128 stands for zero in the data rows.
Here are some numbered points:
[158 166 174 141 156 141 137 157 156 149 143 106 126 122  99 121  77 124 101 102 120 101  82  92] 0
[218 221 187 172 177 132 201 156 182 158 137 170 156 140 119 177  97 147 120 139 137 137 133 109] 1
[152 142 125 147 172 187 122 151 163 139 164 104 105 118 137 113 128  94 159 130 108  75  80  51] 2
[173 187 160 153 137 170 133 145 222 182 202 168 117 150 164 151 164 112 125 169 136 113 119 109] 3
[211 221 162 171 220 160 188 162 181 169 144 204 162 139 123 158 130 164 135 118 153 144 125 118] 4
[170 227 210 169 170 184 158 129 211 168 146 166 173 158 149 167 103 163  93 132 139 104 128 116] 5
[209 236 193 164 209 166 192 154 218 209 155 236 176 155 138 171 118 189 141 147 180 153 125 155] 6
[243 201 214 220 195 137 244 217 202 206 136 177 198 184 147 199 136 203 109 137 149 143 137 129] 7
[102 114 128 113 118 164 123 124 109 112 154  64  75 111 108  75 107  55  87  59  40  36  67  61] 8
[180 179 145 209 185 154 139 189 150 125 111 106 103 123 149 155 165 119 178 111  79 111  81  50] 9
[173 202 183 170 162 182 156 119 181 138 131 141 160 113 129 162  88 141  94 119 101  94 112  99] 10
[214 155 208 240 219 204 181 246 138 142 179 100 154 137 168 112 164  98 154 127  93 115  86 110] 11
[ 98  97  89  65 120 172  67 123  88  99 108 105  39  50 117  29  81  49 101  62  58  53  38   7] 12
[201 178 124 182 178 131 173 139 122  99 126  98 107 112 120 114 120  94 109  74  83  97 124  18] 13
[191 199 207 158 145 139 167 147 163 162 136 144 166 134 106 145  81 151  95 129 127 114 109 135] 14
[173 171 139 165 195 143 165 183 166 126 155 102 109 106 109 132 114 105 132 102 124 102  84  29] 15
[168 136 129 170 179 193 143 165 125 122 172  88 113  97 122 117 129 101 166 101 101  67  86  46] 16
[158 190 151 146 153 159 127 148 231 176 230 173 118 189 186 134 150 132 143 151 161  97 107 163] 17
[219 255 190 182 235 170 208 162 208 211 154 255 198 156 124 182 137 203 138 150 198 174 136 157] 18
[151 218 182 143 174 170 140 143 169 148 143 159 146 131 106 138 125 146 103 100 126 105 107  97] 19
[165 176 153 164 164 169 144 154 189 163 199 154 124 158 167 120 152 118 145 128 151  84  92 133] 20
[186 195 197 153 127 161 126 119 194 174 179 156 134 167 125 146 113 126  84 141 104  87  86  99] 21
[166 137 168 119 170 227 140 191 176 183 198 147 101 151 179 109 141 100 153 118 119  81  59 108] 22
[196 134 149 174 189 201 155 168 152 167 208 151  92 148 193 108 216 108 180 111  65  84 107  89] 23
[145 200 146 143 139 135 132 137 168 133 163 129 127 130 117 111 104  97  90 111 101 104  80  86] 24
[192 201 173 176 151 155 175 174 133 160 123 130 134 133 114 132 128 134 119  97 140 114 108  63] 25
[167 152 160 183 170 181 164 156 140 147 150 131 139 120 159  97 156  98 148 100 112  68  72  89] 26
[148 165 142 140 143 158 122 145 194 158 205 137 114 157 169 113 150 110 138 107 132  62  84 137] 27
Which three points above are nearest to each new point? Their numbers follow each, nearest first.
[113 109 120 117 121 155 112 130 109 113 152  58  87  91 123  68 128  58 107  24  53   7  41  71] 8 12 16
[116 144 151 126 133 175 129 120 137 118 149  86  99 108 120 101  96  86  84  63  48  54  74  68] 8 24 0
[146 246 220 143 187 184 150 137 196 167 166 193 156 167 132 152 120 172  91 156 152 120 123 130] 5 19 6
[200 177 184 171 200 169 171 187 149 139 145 144 129 144 152 129 169 119 155 108 105  89  91  72] 26 9 25
[160 140 122 128 159 188  98 150 166 138 142 138  98 128 161 107 121  84 135 110  91  74  80 104] 2 27 26
[149 168 193 153 170 186 166 166 169 191 175 153 141 161 159 151 130 159 143 162 129  96 104 102] 20 3 5
[195 130 134 176 126  98 164 131 129 141  93 127 142 111  96 112  58 113  85 121 113  97 101  89] 0 24 14
[218 232 168 205 213 158 198 175 160 139 158 133 143 141 138 139 132 124 127  98 123 109 113  78] 25 1 4
[169 181 167 162 140 161 164 146 179 168 151 146 147 154 172 121 143 123 129 128 103 103  99 104] 20 26 21
[162 159 168  93 113 160 113 119 208 197 146 164 135 142 113 117 107 114 117 131 136  78  95 129] 21 27 24
[213 151 141 215 189 212 203 241 179 147 185 151 140 155 158 111 195 125 193 125 116 126  86 131] 11 23 20
[145 211 148 137 117 102 116 128 155 132 127 136 128 128  89 101  71  90  52 116  96 106  74  96] 24 0 19
